Named turns come first, each shown by rows before and after it. Which turns, in which order, take the first row of each pair that follows to the second? Write the first one first, as in the answered first pair.
turn kepig:
[ -5.5  10.1  -5.0 -24.6  28.1  -5.8   5.3   9.3  18.3  30.9  10.4  -4.2] |-> [ 24.0 -15.0  20.8  -9.0  -2.0  -8.5  13.4  19.4  15.7 -21.4  19.8  -3.4]
[ -7.8  17.5  -5.1  -2.1   8.0  -0.3 -11.1  -6.0  -0.5  28.3  -6.0 -10.3] |-> [ 18.6   6.4  15.0  -6.6  -3.4  -7.8   5.5  24.3   3.5  12.6   6.4 -11.7]
[ 17.8 -36.2  16.7  16.9   3.6  -3.8   7.2   4.2   9.0 -34.2  -1.3   2.0] |-> [-22.8 -20.8 -14.1  21.8  19.1   6.8 -19.2 -29.7   4.1 -11.7 -17.8   5.3]
[-15.6  -4.6  -1.9   4.0  14.1   7.6  -6.9 -14.6  11.3  13.1  -7.9   4.9] |-> [ 4.7 -5.6 10.6 -6.8 12.3  2.1  8.8  7.6 16.6 13.8  2.2  2.1]
turn zemab:
[  3.0 -17.2   1.1  -5.9   7.8  -2.8   8.8   2.2  -0.4   3.6  -1.0  17.7] |-> [  4.2 -20.0   1.0  -1.7   4.0  -1.6   6.1  -3.8   0.0  -2.2  -2.6  20.2]
[ 6.7 -1.7 11.6 -5.0 -5.5 -3.6  9.1 16.0  4.6  3.0  6.5 -4.0] |-> [ -5.2  -7.8  -0.6   6.4  -0.2   6.7 -13.1  -2.3  -0.5 -18.5  -5.1  -0.3]
[-26.5  12.9   7.7  -0.7 -55.9 -10.5  -2.8 -41.6 -35.6   9.7 -14.9  -1.7] |-> [-39.0  24.3 -23.1  -9.9   3.8   1.2 -25.1 -38.9 -18.4  46.3 -19.4  -1.7]
[-35.1   2.7  -7.1 -10.0 -23.0   7.5  -4.7 -20.1 -23.1  -4.7 -11.8  -3.1] |-> [-31.6  10.1 -10.5 -28.5   1.1   5.2  -1.9  -5.2 -12.0  29.3  -6.6  -6.5]
turn tis:
[-15.7  12.7 -19.6   2.3 -13.5   3.7  20.9   8.1  11.0  32.0 -11.2   8.9] |-> [ 14.6 -11.8  -6.6  10.9 -21.7   2.4  24.2  28.0  12.3 -17.7  -2.9  10.4]
[-9.5 13.0 -2.2  5.1 11.4  3.9 -5.3 -5.3 12.6 30.6  5.7 -5.5] |-> [ 14.5  -1.3  20.4   9.5 -12.2  -2.7  11.6  12.2  11.7  -1.4  16.0 -10.4]
[ 15.9 -14.7   3.8  -2.7   6.1 -23.2  13.3   8.9  13.9  12.1  14.7  -6.1] |-> [ 11.2 -20.7 -12.6   2.3  22.9 -17.2  -1.4   6.4  17.9   8.7   8.8  -4.6]

Each pair is 2 to 3 turns apart.
[  5.8  12.2 -13.7 -12.0  24.4   3.3   0.5  15.6  11.7  20.8   2.1   0.2] |-> [ 22.4  -6.6   5.5   0.7  -8.6  -3.4  10.2  17.7   4.1 -24.1   9.3   2.6] -> tis, tis, zemab
[-18.1  -5.7  -2.1  -7.6  24.3   3.9 -20.6 -13.2   1.7 -15.8  -4.4   2.4] |-> [ -0.1 -10.0  28.2 -17.2 -13.7 -10.5   8.1   5.4   2.7 -16.3   9.1   2.0] -> kepig, zemab
[ 21.7   3.2  41.5 -12.4 -21.0 -36.9  49.3  41.6  29.9  16.6  39.2 -12.4] |-> [  0.0  17.0  -8.5 -12.8  68.3 -12.7   2.9  31.2  50.6  47.6  24.3 -14.2] -> zemab, zemab
[-18.8  16.6   4.6 -21.6  -0.8  -0.9   4.6  -7.8 -13.4  32.0  -9.4   3.3] |-> [ -4.2  -7.1  17.5  -1.6 -27.8  -0.6   5.3 -11.0 -21.3 -22.7  -4.0   4.6] -> kepig, kepig
[  6.2 -12.4   2.3   5.5   5.6   4.1  -0.9   5.1   3.4 -19.2  -5.1  -0.4] |-> [ -8.4  -0.9   4.4   6.5 -16.9   2.0   2.3  -9.8  -9.6  -7.8  -9.9  -1.0] -> tis, tis, kepig
[ -1.5  -3.3  35.3 -20.2  10.5  -1.9  -4.6  17.0   3.5  18.4  15.6  -3.0] |-> [-18.0 -10.3   7.7  -1.5  31.9  11.1 -33.0  -7.1  -2.2  -7.7  -0.5  -1.7] -> tis, kepig, kepig
[  7.2  23.1   2.2 -24.7  23.7 -12.3   1.2   7.2   5.6  26.9  13.3   3.1] |-> [ -7.4   7.2 -15.7   6.6  14.4  -1.8 -24.2 -24.8 -12.3 -27.6  -4.5  10.2] -> zemab, tis
[ -9.8 -10.4   2.3 -19.3  23.8   0.8  10.7   7.9  -5.7  49.2  14.9 -18.9] |-> [-26.1 -18.6 -20.8   0.9  38.6  17.0 -12.2 -18.7  -9.0  20.0   1.4 -11.5] -> zemab, zemab
[-36.0   8.0 -16.6  10.8  27.7  15.3 -37.4 -35.4 -17.4 -15.5 -25.8  -0.1] |-> [-20.1  -2.1  22.1  14.8 -38.4  -2.4  -5.1 -31.5 -33.9 -45.3 -13.0   0.0] -> zemab, zemab
[ 13.0   1.5  19.0 -12.5 -30.1  -9.6  18.9   2.9   3.0  21.0   7.1   0.0] |-> [ 29.8 -13.7   4.2  -4.8  18.4   3.8  -2.8  19.4  19.2   0.0   7.7   0.8] -> tis, zemab
[-18.1 -19.3 -17.6  -6.6  -8.9  11.8  -6.7 -25.1  -6.6 -20.9 -28.6   2.8] |-> [-20.2   1.7  -5.7 -29.4 -18.0   1.6  16.3 -11.3  -0.3  24.8 -19.9  -1.6] -> tis, kepig
[ -6.0  19.2  10.7 -16.1  -9.7 -11.9   7.2  -4.3   2.3  44.5  -0.9   1.2] |-> [ -8.6  23.2  -1.4 -16.1   7.6  -4.8   1.4  -5.7   6.8  45.7  -5.0   2.4] -> tis, zemab, tis
[  4.0   0.6  10.6   6.9 -17.0   4.1   6.8   8.5  -1.8 -21.3   4.9   3.0] |-> [-18.6  16.8  -1.5   1.4 -13.7   6.5   0.9  -8.9  -2.2  12.4  -2.2   5.8] -> kepig, tis, kepig
[ 21.0 -26.8  23.6  -6.7  -0.4  -8.9  34.5  19.6   2.0   5.1   9.5  12.0] |-> [-24.7  -8.5 -16.1   6.3  15.9   3.5   2.0 -32.2  -9.4  22.3 -17.1  19.9] -> kepig, kepig
[  6.8  -0.5 -12.1 -13.3  40.1   1.4  -8.4  18.7  15.8   5.1   3.8   1.0] |-> [-24.1   7.2  -8.2   6.7 -19.5  -0.6  -5.5 -29.9 -18.3  -1.1 -12.5   4.3] -> zemab, kepig, tis
[ 17.1 -16.1   4.2  12.6  11.8  10.8  -5.4   5.8  19.9 -44.2 -10.0  -6.4] |-> [ 24.3  -2.0  19.5 -13.0   5.4  -2.6  17.6  27.5  29.8   1.8   6.4 -10.5] -> zemab, tis, tis
[ -1.3   2.0 -11.0  -5.9  28.4  18.5  -8.8   8.3   3.4  -0.4   1.6   3.5] |-> [ -4.0  10.1   0.4 -16.3  10.9  13.1   6.2  13.6   5.1  22.2   6.8   2.1] -> kepig, tis
[-11.6  -9.0  -4.9  23.1 -17.0  -4.3  -5.2 -34.3 -26.9 -36.3  10.8   6.7] |-> [-15.9  20.7  10.7  -8.5 -27.0 -17.7  23.8 -20.5 -21.4  31.6  19.2   1.7] -> kepig, zemab
[ -9.9   9.7  16.4 -28.3  -5.0  -7.7  15.3   8.3   7.3  47.8  13.8   2.6] |-> [-29.1  -9.4  -4.2  13.8 -13.0   2.4 -17.7 -38.3 -16.2 -24.0 -10.8  10.7] -> zemab, tis
[ -1.1 -11.5  15.0  19.1 -40.5   4.4  21.2   9.1 -21.1 -28.6  12.9  -9.8] |-> [ 18.5 -19.9   1.6  12.1  18.0  14.1   0.4  39.2   4.6 -31.3  20.2  -8.5] -> zemab, kepig, kepig
[ 12.0 -11.1   8.0   7.1 -18.1  -3.4  17.7  14.6  -1.2 -19.5   4.4  -2.1] |-> [-11.9   7.0   1.8  -8.0 -18.6  -6.6  18.8   5.6  -4.5  20.4   0.6  -0.9] -> tis, tis
[  5.5 -36.4   2.9  28.0  19.9  -3.0 -23.1  -1.5  10.4 -65.7   2.7  -4.2] |-> [  3.2 -16.1  49.7   5.2 -53.1 -26.0  26.7   4.9  -3.0 -19.0  16.4  -7.4] -> tis, tis
[  6.0  13.5   5.0  -1.5 -44.6 -18.8  23.4 -34.8 -19.5   4.7  -4.5   9.0] |-> [ 29.6 -14.1   1.0  14.4 -12.1  -5.2   3.4 -21.2  -8.8 -55.4  -7.8  10.1] -> kepig, tis
[ 27.2 -25.6   0.6   9.2  -1.7  10.0   0.3  23.2   7.5 -31.8  15.8  -4.0] |-> [ 26.1  -5.6  -1.8 -12.1  10.5   5.5  13.1  38.3  15.9  21.2  21.7  -5.4] -> tis, kepig
[  0.2  -6.7   8.5  20.3   9.0  22.7  -1.2 -24.4  -9.7 -13.8 -23.4  19.1] |-> [ 27.5 -11.4  32.1   3.5   5.4  10.8  21.5  13.1   2.8  -6.7  -5.1  14.8] -> zemab, kepig
[ 23.7 -14.8  -3.5   6.9  10.5  -1.4  -0.2  12.2  -2.7 -30.0   9.8  -2.4] |-> [ 14.5   9.0   8.8 -15.2  -5.6 -13.2  20.7  17.5  -7.9  21.5  15.5  -8.5] -> kepig, kepig, tis
[  3.2   8.3   4.9 -18.1  21.4  -0.5  -3.4  11.0  14.9  27.7   5.1  -3.7] |-> [ 17.6 -14.3   6.1  -1.8  19.9   6.8 -14.1  17.9  14.0 -23.5   5.7  -1.6] -> tis, tis, kepig
[ -5.7 -11.8 -21.0  24.3  10.5  10.9 -22.5 -36.9 -16.3 -36.9 -14.3  10.6] |-> [-28.3  14.1 -26.0   5.8  -0.2   1.2 -13.6 -52.7 -19.8  14.4 -17.1  11.1] -> tis, tis, kepig
[ -6.0  -6.2  -3.1  18.2 -20.6  -0.1   3.1 -17.7 -29.5 -40.5 -10.3   0.7] |-> [-28.0   9.5 -14.0   8.5 -16.2  -2.6  -0.4 -30.8 -30.7   0.6 -16.2   1.4] -> kepig, zemab, zemab
[  4.8 -14.1  10.2  -5.5  -6.2 -19.4  21.5  12.6  12.5  -1.9   9.0   3.7] |-> [-22.5  -1.5 -15.5   5.2   9.8 -12.5   2.3 -20.0   2.7  11.4  -9.7   4.4] -> kepig, kepig
[  1.3  25.1 -35.2   2.9  48.3  16.3 -29.4  -5.8   8.3  35.0   8.1   4.9] |-> [ 19.1  28.3  -2.5 -15.9  15.5  -0.1   6.7  21.1   9.8  62.0  28.7  -0.8] -> zemab, zemab, zemab
[-10.0  19.5  -2.8   0.4  -6.7  -1.8   8.4  -1.8  -5.2  19.9  -2.4  -7.5] |-> [ -1.3   4.8   7.6  11.6 -21.7  -4.2   8.8  -7.9 -12.1 -12.0  -3.3  -5.2] -> kepig, kepig
[-28.5  10.9 -14.4  12.1  -4.3   8.7  -4.3 -32.9 -23.4  28.3 -22.7  14.9] |-> [ 11.6   3.2  25.0  -5.2 -38.2  -9.2  36.4  12.2 -17.0  25.6   3.5  10.4] -> zemab, kepig
[ 11.8   4.4  28.8 -10.2 -15.5   3.5  25.5  30.6  12.3  -0.5  17.4   1.0] |-> [-28.8  17.8 -18.4   1.4  28.8  23.1 -18.8  -4.2  12.3  16.8  -7.5   3.0] -> zemab, kepig
[ 19.7 -13.8   7.1  -0.2  15.3   7.1   0.9  26.5  14.2 -14.8  12.7  -1.3] |-> [24.0 -9.9 10.8 -2.5 11.7  1.5  9.5 30.4 11.6 -4.0 15.8 -1.5] -> tis, kepig
[-27.0  18.1 -24.8  -5.8  18.5   2.2  -6.1 -27.2  -7.8  23.6 -19.3   3.1] |-> [ 11.5 -19.7  -6.7   8.7  21.6   4.4  -4.6   1.8  -1.9 -51.7  -6.8   5.1] -> kepig, tis, kepig
[-17.4  -6.1 -13.0   8.4   6.9   9.7  -7.5  -9.6  -1.3 -30.9  -8.5  -0.7] |-> [-11.4   1.3  13.2  -6.6 -29.3  -4.7  22.9   4.2  -7.8 -11.6   4.2  -4.6] -> tis, kepig, kepig
[  2.9 -25.8  -6.5  -6.6  17.5  30.0 -32.5 -16.3  11.2 -13.0 -14.9   3.0] |-> [  2.5 -25.6  -6.9  -1.1   6.2  31.2 -31.8 -21.9   3.5 -18.0 -15.6   2.5] -> kepig, zemab, zemab
[ -4.8  -1.3 -12.7   4.1   3.5  -4.5 -19.2 -11.7  -2.5  -6.0  -3.6   3.2] |-> [ 11.4  -4.6   8.3  -4.8 -12.6 -12.3  -1.6   9.3   1.0 -11.0  10.2   6.0] -> zemab, kepig
[ 14.5 -24.3 -11.6  26.8  11.9  -1.8  -4.1   3.0  10.8 -58.7   3.1  12.4] |-> [  9.7 -14.0 -24.8  20.1  48.9   4.1 -12.9   9.1  20.8 -32.5   1.6   7.8] -> zemab, zemab, zemab
[ -7.4  -0.3 -20.2  10.2  40.6   6.8 -21.4   2.1   7.6  -1.2   6.0   3.4] |-> [-30.7  15.9 -11.3   6.2  -7.5  -1.2  -6.6 -25.6 -12.4  20.2  -1.3   5.4] -> zemab, zemab, tis
[-18.5   6.0 -15.9  -4.0  14.8   5.5 -17.2 -20.6  -4.6  23.2  -5.4   4.5] |-> [  5.6  -1.9  -6.7 -16.4  29.6   3.6  -7.2  11.9  13.1  29.7   6.7   2.0] -> kepig, tis, tis
[ 10.1 -14.4   6.0   5.7  13.8  11.6   7.4   7.0   7.4 -16.5  -0.8   3.9] |-> [-13.8  -4.0  -8.7   7.1   7.7  13.4  -1.4 -17.8  -4.4  -1.8  -8.5   8.8] -> tis, zemab, zemab
